rotation steps, each row followed by its count of steps:
The counts run from 0 to 119.
[ 75 110 142 130 100 135 152 157 182 129 111 139 144 113 122  91 149 142
 128 174 168 113 110 162 113 123 135 154 120 106  81 135 130 140 145 122
  95 109 103 127  88 114 122 161 170 120 122 150 105 133 136  97 152 176
 112  65 128 113 124 109 129 179  67 118 119 167 123  94  98 103  88 133
 133 101 106 137 160 143 112 130  87 122] -> 80
[105 109 128 141 104 120 145 147 173 137 113 132 148  87 124 129 147 146
 145 142 151 100 135 143 147 126 133 141 127 121  79 146 110 125 150 179
  97 123 105 165  81  95 116 127 165  94 105 137 116  95 129  85 135 182
 132  74 159 101 124 113 158 174 117 121 107 125 133  70  90  89  98 105
 126 117 117 132 156 125 131 188  98 124] -> 62
[ 84 154  99 117 117 175 163 163 159 146 124 111 108 113 105 117 189 183
 111 165 176 102 112 166 150 120 161 144 158 116 100 123 128 117 106 152
  97 131 139 145  82 113 120 165 195 113 129 123 114 142 137 111 125 149
 121  72 124 116 142 132 183 152  73 114 119 139 103 109 119 110  84 143
 162 124 125 136 145 135 137 125 123 128] -> 13
[ 54 112 146 155 100 136 148 156 178 127 129 119 139  84 111 126 153 156
 152 143 143 122 123 158 133 120 143 170 140 100  91 157 118 142 112 147
  46 149 109 149  89 106 131 121 163 123 116 130  88 101 145  88 132 185
  93  90 151 142 115 135 152 172  95 121 103 124 134  71 123 110 109 124
 120 135 140 141 141 138 146 121  92 141] -> 75
[ 73 152 132 148 107 135 165 150 168 156 136 105 118  69  96 151 178 156
 119 173 126 103 146 151 158 113 169 143 137 102 124 112 124 125 118 145
  94 109 127 125  81  92 141 140 162 132  98  98 117 131 156  92 167 166
 130 102 132 106 136 131 145 173  95 113 109  90 142  69 104 104 100 109
 124 109 140 159 147 129 147 149 118 144] -> 116
[103 118  99 154 111 160 161 147 152 143 118 122 139  92 113 119 181 180
 100 112 175 122 116 177 134 107 135 160 117 140 101 153 125 124 113 159
  89 122 100 152  99  77 119 125 192 118 113 135 126 111 139 102 122 156
 149  71 120 103 134 127 146 169 104 130  69 122 123 113  60 120  80 109
 127 120 119 142 146 143 130 135 101 150] -> 46
[ 52 179 117 137 104 147 154 147 150 133 114 104 132 108 104  96 156 143
 143 133 181 117 123 159 159  87 166 147 107 102 104 134  88 110 126 118
 104 120 136 129  86 102 116 163 186 115 120 113 113 109 125  96 149 156
 123  74 134 117 138 119 144 172  71  96 101 139 139  92  70 106  95 124
 141 112 104 132 151 113 138  92  96 147] -> 5
[ 79 129 129 121  81 140 133 138 182 129 100  92 124  96 102 111 161 137
 126 177 154 131 137 147 138 107 172 144 150  83 101 119  99 115 124 127
 109 136 121 125  99 114 118 134 145 110 126 126  98 117 148  93 145 180
 117  84 150 109 128 113 149 181  67 116  97 130 153  75  90  79 109  88
 146 101 116 147 163  83 133 148 108 121] -> 94
[ 75 143 138 144 110 149 136 157 182 119 104 117 146 113 120 107 155 156
 130 209 179 105 112 154 130 143 133 168 119  99 101 131 117 145 145 135
 101 134  94 133  85 113 139 155 167 134 132 138  96 128 156  97 151 158
  95  80 131  97 116 109 131 190  82 120 133 145 121  80 108 109 110 117
 139 105 124 141 167 130 139 148  91 120] -> 82
[ 92 112 146 156  95 133 161 143 147 111 122 106 165  84 110 117 168 168
 132 170 165 124 109 159 146 115 137 161 141 114  86 132 113 132 124 156
 112 125 106 129 110  96 105 148 168 127 101 140  83 118 168 108 128 173
 143  78 137 102 149 112 128 164  68 119 129 150 109  76  83  75  95  94
 119 159 138 160 171 120 126 136  90 128] -> 70
[ 78 135 104 140 100 144 141 154 169 144 114  98 134  79  83 134 152 139
 106 171 160 112 137 141 141 104 120 161 155 111 103 117 126 123 118 147
  71 109  86 144 112 100 147 124 168 137 149 146 115 134 132  97 132 162
 123  64 111  86 133 136 142 183 126 139 111 103 138  77  92 127 106  84
 142 119 142 122 162 136 131 159  98 137] -> 41
[ 78 155 114 144 120 143 170 152 144 148 125 112 135 111 101 118 173 162
 124 158 159  75 133 155 170 112 141 147 128  99 116 133 119  94 134 161
  95 122 125 122  84  69 137 167 209 101 103 114 134 138 143  90 143 175
 130  82 128  90 152 111 148 155  97 111 150 151 129  96 107 100  93 105
 141 118 125 147 140 136 136 129 118 139] -> 16
[ 82 146 119  93 103 152 145 153 184 150 108 108  92 109 102 117 164 128
 131 175 167 128 127 143 135 120 166 157 152  85  78 120 111 129 103 132
  68 141 138 143  95 135 114 137 147 123 127 127  89 125 132  94 121 161
 128  88 146 124 127 126 171 175  69 121  90 126 154  68 107 102  94 124
 148 102 115 132 140 107 133 153 117 128] -> 96
[ 61 112 118 134  92 160 162 157 168 165 132 119 128 105 121 121 169 171
 107 137 149 101 127 181 130 118 138 149 156 126  97 126 157  89 109 143
  63  94 123 153 116  87 138 134 177  90 124 116 126 129 162  99 137 178
 119  74 112 121 140 139 153 171 104 131 101 131 129  93 105 144  93 118
 141 129 154 132 123 162 135 107  90 145] -> 34
[ 69 133 130 149  87 144 145 143 162 136 106 102 148 113  99  96 163 144
 133 152 158 119 136 160 141 114 149 150 114  97 111 146  92 115 131 111
  98 148 118 111 101  91 122 139 177 112 111 126 101 117 155  76 144 175
 108  95 135 104 133 107 131 180  64 123 103 141 159  90  80  99 111  86
 129 102  98 148 143  98 144 112 110 141] -> 92
[ 86 126 149 147  94 130 141 145 168 114 126  93 167  76 123 110 158 145
 141 173 164 132 119 154 149 108 146 187 143 107  86 117 126 130 118 159
 103 116 102 128 111 104 112 150 163 129 106 143  90 111 159 114 142 172
 142  89 144 107 151 115 130 167  77 107 132 137 119  74  93  77 100 105
 124 155 141 162 176 112 128 137  91 132] -> 71
[ 65 142  98 135 124 140 190 157 154 152 122 119 118  99  83 136 173 165
 112 128 150  80 146 170 136 101 125 126 154 112  67 129 115 108  95 150
  65 129 127 150  79 105 110 137 178  87 126 132  88 120 139 102 120 159
 127  75 137 119 117 143 155 156  95 119 111 117 146  95  89 120  99 121
 160 118 121 122 132 128 154 136 111 132] -> 22
[ 76 129 132 143  80 143 136 139 164 137 107  85 139 100  99 110 163 142
 131 162 156 136 137 154 135 107 160 143 136  88 101 132  90 117 131 120
 110 140 121 108  97 109 121 138 164 107 110 118 102 116 147  83 142 170
 104  83 150 102 132 114 148 184  67 119  96 141 155  82  89  96 107  71
 130 108 103 149 155  83 137 130 107 129] -> 93
[ 78 127 108 151  99 138 193 158 159 147 130 119 125  96  77 120 189 163
  93 121 147  97 142 180 146  93 119 124 166 119  91 132 126 115 107 120
  98 124 126 122  84 111 115 141 185 102 123 146 101 141 155 107 130 160
 120  61 113  90 131 128 135 159  87 102 111 111 141 116  99 110  90  93
 166 132 124 141 152 133 139 122 105 125] -> 24
[ 52  95 146 161  98 139 144 161 187 136 121 114 138  82 118 116 163 172
 134 141 134 124 123 167 126 134 144 150 143 109  90 152 130 139 120 144
  55 144 109 144  80  96 123 126 164 114 122 133  95 106 148  97 121 190
  97  89 150 138 120 140 158 173  87 123  99 132 132  97 123  95 111 121
 136 128 135 147 147 130 139 118  95 122] -> 76
[ 80 152 121 130  88 143 162 156 160 139 124 122 121 111  79 138 176 156
 122 150 169  97 124 174 158  88 157 116 153 126  98 123 128 129 109 108
  93 109 123 127  95 132 124 169 167 130 117 133  91 133 161 106 115 163
 141  65 129 109 147 137 142 152  51 111  92 135 121 121  88 100  89 114
 169 133 130 153 168 120 142 131 102 125] -> 111
[ 75 151 111 135 123 152 167 159 169 148 107 108 115 111  98 151 168 154
 135 138 152  85 158 167 155 133 135 127 141 111  82 115 126 111 109 131
  68 152 127 123  75 105 120 148 168  94 118 139  90 120 165  75 131 167
 115  86 152 117 123 117 160 162 103 131 116 123 166  84 108 106 119 115
 158 108 139 151 133  93 157 167 113 133] -> 107
[ 69 147 111 111  99 162 166 160 167 154 127 109  94 119  91 122 173 170
 113 161 166 111 111 152 144 123 169 137 161 102  96 126 133 120 111 147
  85 126 151 148  79 132 120 162 183 118 132 120 108 145 124 108 116 157
 124  63 126 119 152 143 178 162  80 122  97 131 104 108 121 119  75 129
 148 126 122 129 140 129 145 124 113 126] -> 12
[ 75 139 114 134 113 146 178 164 161 154 111 108 101 108  85 148 173 142
 124 129 147  85 153 175 144 133 140 111 149 112  77 116 138 106 116 126
  63 145 121 128  87 105 123 142 170 100 108 137  88 122 154  86 122 169
 122  75 151 106 135 121 148 152  89 129  98 121 167  93 103 115 111 108
 162 121 133 150 131  98 153 159 109 131] -> 108
[ 88 104 119 142  93 129 162 151 178 128 110 125 142  87 121 125 144 139
 126 153 151 108 135 148 131 133 133 145 137 121  72 130 121 123 141 186
  88 124 111 158  75 107 129 115 168 102 112 137 105 107 123  86 140 186
 130  65 147 112 123 111 152 175 111 124 104 110 127  67  93 110  84 102
 119 132 120 135 152 120 143 195  94 126] -> 63
[ 95 113 119 148  99 150 164 154 179 122 114 135 109 119 138 109 168 163
 123 131 193 104 127 184 138 136 109 152 148 139  78 151 127 147 120 137
  85 131 121 165  96 111 124 141 167 113 123 162  73 109 159  98 117 170
 114  72 143 112 131 124 146 161  92 114 101 123 115  83 123 122  82 121
 166 164 149 152 144 135 140 168  85 137] -> 66
[105 125 104 135 103 148 152 145 157 157 124 127 130  94 107 127 181 186
 113 117 180 102 109 173 141 107 133 165 120 129  95 152 133 131 114 160
  70 123  96 162  99  76 114 119 183 121 122 145 117 111 130 108 106 153
 142  78 124 118 141 146 160 170 103 133  55 117 128 102  65 129  85 111
 131 113 123 138 143 149 126 125  93 142] -> 45
[ 68 124 118 139 112 171 156 166 171 151 145 115  91 113  96 109 184 166
 111 154 172 118 110 158 153 132 164 150 145  99 108 142 127 137 110 142
  80 170 136 119  88 105 123 147 186 134 116 134 112 136 154  89 121 168
 113  84 128 121 141 121 171 155  69 128  98 147 118 119 119 114 104 122
 149 103 116 167 147 128 140 142 133 140] -> 99
[ 76 144 127 143 114 165 142 147 164 139 109 115 131 130 111  80 160 140
 138 126 191 119 118 181 159  93 142 163 109 117  98 141 111 117 109 113
  86 148 108 116  94  85 119 137 175 107 118 131  84 108 150 103 129 162
 118  93 138 117 130 116 133 169  72 106 105 159 148  96  88 117 103 126
 154 110 117 156 134  99 129 114  92 159] -> 90
[ 74 132 118 134  85 144 180 154 158 147 118 113 117 120  74 143 170 146
 121 144 159 103 134 178 141  95 144 100 155 110  82 119 132 119 112 113
  75 123 126 111  94 123 126 159 175 114 108 134  91 132 150  98 123 173
 130  59 133 111 152 144 149 144  61 122  92 135 132 115  98 108  92  99
 164 135 131 154 147 114 147 135 103 126] -> 110
[ 92 145 119 126  88 126 173 137 167 145 125 123 125  96 107 126 188 160
 114 163 179  88 140 165 152  90 125 147 162 122 107 132 115 114 119 111
 115  98 122 127 114  95 111 158 174 118 124 138 100 138 162 116 137 168
 137  81 111  80 158 144 123 154  81 100 115 119 130 100 101 104  84  92
 169 129 134 148 171 149 124 119 113 128] -> 26
[ 60  80 146 145 100 138 137 161 179 136 119 121 141  88 121 115 175 179
 125 136 149 118 112 173 127 128 161 157 149 117  89 154 140 136 122 138
  62 129 115 132  79  98 110 135 163 104 115 143 106 114 141 110 125 192
  91  96 156 143 125 132 148 172  81 125  92 139 141 107 124  90 101 130
 151 128 124 150 154 128 123 134  91 117] -> 77
[ 88 137 120 164  93 122 120 151 172 133 119 127 150  87 132 118 176 157
 160 143 182  96 121 141 172 110 144 156 134 124 113 160 102 126 158 162
  98 124  84 162  92  87 125 140 178 110 115 138 127 104 154  89 130 177
 106  85 142  98 133 122 145 167 115 121 111 145 107  79 100  79 105 100
 144 119 132 146 169 139 132 160 108 118] -> 60
[ 76 138 115 102 100 147 170 146 174 159 102 105  90 101 104 120 176 148
 113 166 152 107 132 142 131 144 159 138 150  86  89 121 120 110 116 134
  81 133 154 143  82 110 123 151 175 117 121 110 112 136 109 104 139 176
 127  81 148 107 150 145 178 172  85 117  87 109 139  83 122 107  88  93
 150 110 122 123 134 121 146 144 102 115] -> 10
[ 71 137 126 114 110 168 159 158 186 157 125 128  91 106  95 110 166 139
 130 173 164 123 124 153 136 125 159 154 144  86  81 130 113 135 101 137
  61 162 143 148  83 121 115 144 167 132 127 126  96 128 133  90 114 161
 123  87 133 124 127 122 177 168  68 124  93 130 141  86 105 117 104 129
 139 102 107 133 143 125 137 144 123 135] -> 97
[ 92 121 109 144  86 153 149 133 152 150 104  96 125  96 121 129 166 180
 130 162 155 127 128 144 144 133 138 165 159  99  97 145 112 107 110 156
  87 125 121 191 126 114 119 130 162 108 123 134 112 107 151  80 129 153
 117  86 137 108 125 121 170 186  97 157  97 118 110  61  86 107 109  85
 126 129 138 123 138 125 164 140  91 139] -> 52
[ 63 111 124 138  84 153 151 150 156 153 122 123 138 111 119 119 163 188
 105 143 161  94 125 181 132 105 135 143 154 127 103 130 139  96 124 133
  81  90 105 155 115  91 133 138 184  96 138 128 125 138 167 101 129 166
 101  67 108 122 125 142 158 172 101 136 108 146 118 103 104 133  89 121
 144 123 142 136 136 161 135  96  90 140] -> 35
[ 92 115 108 163 100 163 162 143 158 142 120 116 137  88 118 104 179 172
  96 121 182 131 118 180 151  92 144 164 125 136 111 148 119 120 125 155
 119  97 111 142 106  83 125 128 197 111 114 140 127 117 155 104 141 153
 138  75 109 100 141 112 141 168 100 124  92 119 126  98  62 110  78 107
 120 124 117 157 158 136 121 147  97 140] -> 47
[ 65 163 102 139 117 152 137 155 161 136 114 112 134 114 110 140 152 149
 139 166 166 101 149 155 163 116 161 124 138 109 101 111 112 113 137 162
  93 131 115 138  72 114 141 155 166  98 119 113 112 121 174  74 133 150
 115  79 141 113 107 103 169 168  84 121 130 131 142  73  89 107 116 122
 139 112 136 147 142  93 162 157 118 143] -> 105
[ 69 164 116 128 105 151 151 147 156 139 117 104 131 101 102  98 157 134
 143 132 184 113 111 170 146  87 171 142 110 117  93 126 109  99 119 117
  95 114 125 125 103  94 112 163 191 104 112 108 112 111 123 106 131 167
 134  77 137 122 154 130 144 164  73  89  95 147 138 107  74  99  90 122
 160 117 123 144 144 103 135  93  92 151] -> 4
[ 84 137 127 136 107 149 125 158 193 119  93 105 140 105 120 123 166 164
 127 203 170  89 119 146 131 152 127 170 123  95 107 134 118 138 133 139
  95 146  84 129  89  90 137 146 162 140 132 143  81 130 151 102 132 163
 100  99 140 102 122 116 133 199  84 116 123 136 126  75 115 102 117 113
 139 106 137 147 150 113 139 150  99 124] -> 83
[ 86 133 109 136 119 136 150 157 149 146 108 105 155  73 107 131 175 151
 113 170 165  87 133 154 137 101 119 163 141 106  89 117 127 102 124 138
  80 102  87 145 115  92 113 144 165 107 139 154 135 132 145  99 133 154
 123  68 112  85 127 111 124 187 118 138 130 140 140  76  65 105 112  91
 136  94 125 125 160 142 133 141 102 129] -> 39
[ 69  87 147 135 101 140 137 159 184 130 106 127 128 101 133  99 174 163
 122 139 162 116 116 176 117 129 153 148 134 116  73 151 146 131 133 127
  81 115 116 121  80  94 103 139 166 105 119 141 108 118 136 105 122 200
 109  78 149 133 132 132 145 174  77 121  95 144 130 103 107  88  93 136
 151 112 118 146 160 131 100 130  85 106] -> 78
[ 73 151 116 129  99 172 145 150 160 133 115  89 117 110  99 107 159 142
 133 124 176 114 105 171 149  98 168 136 124 130  92 126 130 104 121 120
  84 120 114 101  98  87 117 156 190 106 114 119 106 116 131 117 120 176
 139  79 152 122 161 140 142 166  80  90  88 149 138 120  95  97  87 124
 160 129 134 147 148  98 123 107  92 145] -> 3
[ 75  94 152 122 103 146 142 159 177 133 114 135 137 105 131  93 164 143
 120 158 164 114 107 172 115 117 142 151 127 115  69 140 142 134 141 125
  85 110 109 125  87  92 111 156 169 101 121 144 108 127 135 103 133 191
 112  65 142 123 130 122 136 172  68 123 111 159 120 102  90 101  88 127
 137 105 106 148 149 140 101 127  83 114] -> 79
[ 67 150  99 149 120 167 168 167 160 138 117  77 125 100  71 138 163 150
 121 140 155 105 110 156 134 146 144 147 120 103  87 120 132 121 101 148
  67 165 107 109  90  92 144 140 194 134 118 132  94 130 126 102 117 155
 127  86 142 116 148 139 155 175  96 121 104 129 142 104 104 122 112 108
 139 135 143 149 135 106 166 129 112 159] -> 0
[ 77 140 114 104  97 164 169 151 167 151 112 118  93 110 103 125 170 159
 123 168 154 106 117 153 131 137 166 131 159  92  86 112 130 106 109 142
  82 127 152 145  85 122 126 159 176 119 115 117 113 138 111 102 121 169
 126  75 137 112 145 153 177 167  77 120  90 111 119 100 119 113  81 104
 147 119 125 127 137 128 150 135 108 123] -> 11
[ 78 124 116 134 100 148 188 151 157 146 123 112 117 118  74 146 175 140
 118 138 141  94 150 175 143 115 147 104 152 112  79 122 140 114 113 117
  69 133 133 114  98 112 125 158 167 109 112 131  91 136 157  87 114 177
 129  65 142 112 146 134 150 144  69 123 103 131 153 107 102 108  94  98
 157 131 139 146 127 110 148 144 104 131] -> 109
[ 81 115 130 157  95 152 155 162 143 149 135 132 128 102 117  91 167 131
 145 133 178 121 110 163 157  94 140 165 140 120  94 152 141 126 123 152
  67 123 109 166 117  99 118 141 185 128 124 146 128 122 139  96 120 184
 122  50 117 106 161 123 153 151 104 133 115 154 103  93  98 106  98 109
 139 148 125 132 157 156 116 145  98 134] -> 57
[ 83 152  99 124 124 134 163 149 169 150 108 112 127 101  99 144 170 168
 129 133 158  74 147 166 152  95 131 129 156 121  68 118 119  96 103 157
  69 121 134 154  69 110 113 138 168  74 134 119  89 115 132 100 116 155
 127  76 142 117 120 136 158 164 109 109 118 115 152  80  93 118 104 119
 168 118 145 121 126 111 145 132 106 131] -> 21
[ 74 153  97 121 112 131 146 148 175 146 114 112 137 109  98 149 166 171
 138 146 158  88 153 160 160  96 134 124 163 126  95 111 110  85 118 164
  82 111 118 153  78 103 133 147 164  74 143 116  93 111 139 104 131 159
 121  71 148 111 121 139 162 161 109 100 116 116 146  74 105 115 103 120
 169 125 149 124 131 101 146 143 111 139] -> 20
[ 67 150 115 142 104 142 166 151 144 150 124 109 146 115  96 135 162 149
 128 171 147  85 142 149 162 114 142 137 137 101 115 117 118  92 144 167
 106 112 122 120  86  75 143 154 207 101 111 106 128 137 143  91 151 176
 126  77 122  91 155 121 149 161 101 101 143 139 132  86 104  99 101  92
 142 121 130 140 138 133 144 126 115 136] -> 17
